In the data rows, the value 50 means zero.
Here are some points, one per row:
(51 65 50 50 36 61 56 47 40 64 38 52 57 73 71 53 55 29 62 63 25 49 36 33 47 50 61 54 39 58 64 61 73 58 61 51 43 50 62 66 63 50 55 49 12 48 56 48 34 43 55 47 54 93 49 49 97)
(62 50 65 71 57 60 70 29 54 69 56 37 39 49 54 53 49 52 21 53 41 55 58 44 47 60 71 63 57 67 66 12 25 24 51 62 48 35 58 48 68 84 47 58 53 54 61 69 72 66 61 41 56 54 70 39 63)
(66 62 83 53 60 57 44 67 58 72 39 62 60 50 34 57 31 20 54 51 43 50 58 44 42 67 62 41 56 30 26 31 32 37 68 48 36 48 45 65 17 33 48 59 40 39 74 36 42 28 34 56 34 31 48 45 34)
(18 46 45 44 32 51 33 48 28 30 52 37 19 45 39 38 45 42 61 49 46 43 16 47 43 33 47 53 53 54 40 33 48 31 69 44 62 39 50 62 54 43 56 61 55 97 72 44 26 50 68 32 49 40 60 45 24)
(55 83 67 71 81 79 68 39 62 51 65 48 17 57 66 72 61 41 54 54 61 64 57 41 36 45 49 27 40 57 54 52 58 65 35 56 50 45 47 46 46 31 44 32 43 70 22 39 35 54 53 56 31 29 48 48 37)
(07 44 52 29 49 39 81 51 49 37 62 37 29 71 32 35 53 62 43 47 38 33 54 38 56 67 62 65 49 60 40 45 43 45 44 40 50 48 70 54 56 26 53 27 54 18 43 34 53 39 29 63 30 48 33 41 42)
(65 54 44 39 56 35 63 34 63 43 52 50 33 33 51 34 40 36 43 47 49 54 43 65 62 53 44 37 49 54 50 64 55 26 69 36 32 49 33 33 47 23 22 50 78 66 51 64 60 23 52 54 70 64 42 30 90)
(71 73 54 66 62 27 59 65 60 52 52 20 59 75 39 42 63 71 38 67 43 44 48 40 46 54 56 54 55 51 49 71 89 54 49 39 59 79 30 61 28 68 39 57 59 63 70 62 62 76 59 65 41 57 66 43 31)
(64 38 55 51 51 42 61 50 16 36 58 26 51 28 59 65 38 38 54 61 49 38 47 52 71 37 27 68 50 45 38 54 26 50 30 30 35 40 47 28 33 45 31 46 23 52 58 40 63 59 63 45 28 62 21 78 40)
(57 13 46 49 44 67 66 47 74 42 47 21 67 47 58 80 63 58 45 66 48 56 32 64 43 48 65 33 56 55 39 58 48 47 67 50 58 40 64 64 41 52 67 58 60 38 37 41 45 43 75 75 86 59 42 79 38)
(47 58 43 46 54 49 41 65 51 57 48 42 43 53 31 65 57 65 59 61 64 53 45 72 49 45 61 57 61 54 67 44 52 44 35 59 47 62 48 57 39 52 63 52 64 51 65 55 41 51 42 35 39 21 36 99 99)
(14 54 50 42 64 57 28 63 62 33 57 47 74 56 65 53 37 44 50 33 45 51 49 31 42 35 27 44 58 51 15 42 35 52 40 43 56 52 58 44 59 55 42 74 51 46 47 60 57 68 69 83 44 44 67 34 99)
(67 68 07 57 42 55 39 31 73 43 25 37 32 42 28 59 40 40 64 48 53 35 47 46 58 29 30 64 34 42 51 49 40 26 36 57 63 39 34 56 53 48 58 72 47 18 36 40 54 41 30 56 42 65 66 44 37)
(70 58 38 34 63 49 46 52 36 35 59 63 71 57 22 67 66 36 61 29 50 50 66 56 56 67 54 50 41 45 73 52 53 40 44 69 37 67 92 59 78 57 39 61 54 78 53 47 70 44 66 74 55 49 52 62 31)
(45 17 67 51 31 41 30 31 47 38 39 42 44 48 31 61 61 56 48 28 51 43 70 26 65 55 31 48 48 38 49 47 63 60 53 86 45 24 28 64 27 51 38 22 42 64 48 40 56 57 40 54 63 58 56 40 72)
(77 62 56 70 27 65 53 73 39 63 44 71 45 63 58 53 66 74 41 31 63 45 44 42 79 33 36 35 60 84 50 55 38 51 59 50 53 62 74 54 45 36 28 59 65 31 54 54 37 57 38 37 52 44 36 34 40)
(52 06 35 62 68 42 45 38 41 72 58 51 46 72 60 38 32 69 46 38 71 64 50 44 37 56 40 45 41 56 35 49 75 40 54 67 40 51 46 31 60 61 44 68 37 36 53 33 36 14 58 42 27 38 34 43 41)
(31 52 36 61 67 37 40 60 27 61 46 62 50 67 41 53 65 59 49 62 65 62 55 60 52 47 60 40 53 43 51 16 34 53 34 44 39 56 33 16 46 28 62 38 44 48 58 54 44 59 49 70 94 93 69 54 39)
(56 53 32 64 54 58 23 42 47 54 60 29 60 34 30 15 34 41 44 43 23 45 37 66 35 40 52 55 50 51 52 49 44 70 53 58 28 50 63 37 43 60 48 14 60 47 35 56 21 63 32 60 44 48 23 33 42)
(30 62 57 48 38 43 42 44 74 60 56 68 54 49 56 31 30 48 55 19 39 45 40 26 44 54 48 45 44 54 61 51 66 53 44 44 48 34 45 38 46 47 35 52 52 41 52 77 62 54 52 46 68 59 57 99 29)
(47 39 54 14 36 25 22 59 45 60 53 50 45 44 67 59 38 44 32 71 47 53 37 52 24 32 60 51 32 56 49 67 49 27 18 64 42 56 55 57 42 40 33 29 42 34 35 53 61 53 47 27 56 37 69 34 34)
(64 63 70 53 52 35 60 70 45 30 71 29 72 43 47 27 70 38 55 40 58 50 55 54 60 43 59 54 28 38 60 25 66 51 49 44 76 35 45 34 53 50 56 58 30 29 30 48 40 34 49 21 68 21 41 33 49)
(67 61 67 21 54 46 63 63 57 60 74 48 31 37 62 55 26 70 86 43 69 35 75 61 45 46 54 48 75 53 52 59 50 68 59 50 41 49 45 65 79 79 55 50 56 42 61 34 31 62 48 56 73 65 66 47 47)
(66 45 32 36 36 40 60 35 43 46 33 76 62 49 52 53 55 64 49 33 36 53 36 35 28 66 61 46 49 57 38 55 29 43 22 18 47 50 24 49 46 60 57 60 36 76 32 35 42 59 20 45 60 23 26 37 52)
(54 50 59 43 54 38 36 43 38 67 46 44 30 49 56 45 47 25 32 55 55 77 66 50 61 62 31 68 37 68 47 72 44 77 66 52 78 71 57 60 66 54 89 65 51 53 64 65 66 60 43 66 76 38 34 59 47)
(62 41 81 65 54 82 52 53 30 51 43 78 42 55 50 23 49 62 55 45 52 32 36 72 38 46 51 76 48 28 44 58 56 40 54 53 71 66 43 59 53 44 61 49 68 48 22 41 78 62 69 65 48 64 58 62 64)
(10 46 58 41 42 54 58 41 48 54 19 50 50 46 32 52 66 28 25 40 46 38 52 63 41 23 37 11 58 27 67 62 49 56 54 35 39 58 29 37 75 75 50 47 52 33 55 42 52 48 52 37 33 44 36 42 36)
(06 50 52 78 62 54 71 46 51 70 57 55 75 34 57 66 52 59 77 44 68 54 55 76 49 62 67 60 48 50 64 89 51 59 43 64 64 43 66 54 28 45 51 77 56 62 57 62 59 53 32 33 50 58 49 21 39)
(73 50 27 44 39 31 52 43 30 23 36 58 37 35 53 41 36 61 39 46 55 47 48 44 38 63 54 20 50 32 59 48 52 77 45 43 48 29 72 59 33 40 81 50 52 38 58 76 53 51 76 52 29 48 73 43 61)
(45 37 33 61 37 51 62 49 51 43 55 58 65 29 54 33 60 42 36 66 51 56 69 49 61 57 49 43 36 51 27 55 42 61 67 44 60 69 57 41 57 55 39 42 56 67 45 27 39 45 27 34 35 57 99 86 64)
(35 56 41 40 47 70 29 51 60 51 32 43 51 33 76 62 49 74 54 72 46 46 72 39 50 81 41 65 56 24 65 20 56 57 64 35 54 78 58 53 44 49 32 47 57 52 34 55 49 36 56 27 54 48 26 36 36)
(56 25 33 41 74 58 65 72 60 33 60 76 67 71 67 56 50 43 65 61 39 65 47 60 72 40 47 58 76 59 70 43 43 55 72 62 57 54 21 68 56 55 59 33 40 51 42 85 58 44 36 44 26 45 51 43 32)
(59 70 61 55 29 52 33 50 89 50 57 83 73 55 53 54 63 60 53 83 61 66 48 59 73 57 55 74 65 56 38 62 64 55 42 54 45 22 52 29 71 52 68 36 62 59 70 35 53 51 69 52 33 45 37 36 37)
These points spread out most along one direction. Take the direction at right angles to it along which they spread out most. Go by this last direction. For each point below, how far along it does it lie, from 0 to 99? The average is 50, and the first point in the table lies past the average. One standard deviation of the points above along it is 16.
(56 25 33 41 74 58 65 72 60 33 60 76 67 71 67 56 50 43 65 61 39 65 47 60 72 40 47 58 76 59 70 43 43 55 72 62 57 54 21 68 56 55 59 33 40 51 42 85 58 44 36 44 26 45 51 43 32) 28
(70 58 38 34 63 49 46 52 36 35 59 63 71 57 22 67 66 36 61 29 50 50 66 56 56 67 54 50 41 45 73 52 53 40 44 69 37 67 92 59 78 57 39 61 54 78 53 47 70 44 66 74 55 49 52 62 31) 56
(30 62 57 48 38 43 42 44 74 60 56 68 54 49 56 31 30 48 55 19 39 45 40 26 44 54 48 45 44 54 61 51 66 53 44 44 48 34 45 38 46 47 35 52 52 41 52 77 62 54 52 46 68 59 57 99 29) 64
(62 41 81 65 54 82 52 53 30 51 43 78 42 55 50 23 49 62 55 45 52 32 36 72 38 46 51 76 48 28 44 58 56 40 54 53 71 66 43 59 53 44 61 49 68 48 22 41 78 62 69 65 48 64 58 62 64) 65
(47 58 43 46 54 49 41 65 51 57 48 42 43 53 31 65 57 65 59 61 64 53 45 72 49 45 61 57 61 54 67 44 52 44 35 59 47 62 48 57 39 52 63 52 64 51 65 55 41 51 42 35 39 21 36 99 99) 51
(67 68 07 57 42 55 39 31 73 43 25 37 32 42 28 59 40 40 64 48 53 35 47 46 58 29 30 64 34 42 51 49 40 26 36 57 63 39 34 56 53 48 58 72 47 18 36 40 54 41 30 56 42 65 66 44 37) 57
(55 83 67 71 81 79 68 39 62 51 65 48 17 57 66 72 61 41 54 54 61 64 57 41 36 45 49 27 40 57 54 52 58 65 35 56 50 45 47 46 46 31 44 32 43 70 22 39 35 54 53 56 31 29 48 48 37) 25
(57 13 46 49 44 67 66 47 74 42 47 21 67 47 58 80 63 58 45 66 48 56 32 64 43 48 65 33 56 55 39 58 48 47 67 50 58 40 64 64 41 52 67 58 60 38 37 41 45 43 75 75 86 59 42 79 38) 62
(64 63 70 53 52 35 60 70 45 30 71 29 72 43 47 27 70 38 55 40 58 50 55 54 60 43 59 54 28 38 60 25 66 51 49 44 76 35 45 34 53 50 56 58 30 29 30 48 40 34 49 21 68 21 41 33 49) 29
(52 06 35 62 68 42 45 38 41 72 58 51 46 72 60 38 32 69 46 38 71 64 50 44 37 56 40 45 41 56 35 49 75 40 54 67 40 51 46 31 60 61 44 68 37 36 53 33 36 14 58 42 27 38 34 43 41) 32
(77 62 56 70 27 65 53 73 39 63 44 71 45 63 58 53 66 74 41 31 63 45 44 42 79 33 36 35 60 84 50 55 38 51 59 50 53 62 74 54 45 36 28 59 65 31 54 54 37 57 38 37 52 44 36 34 40) 28
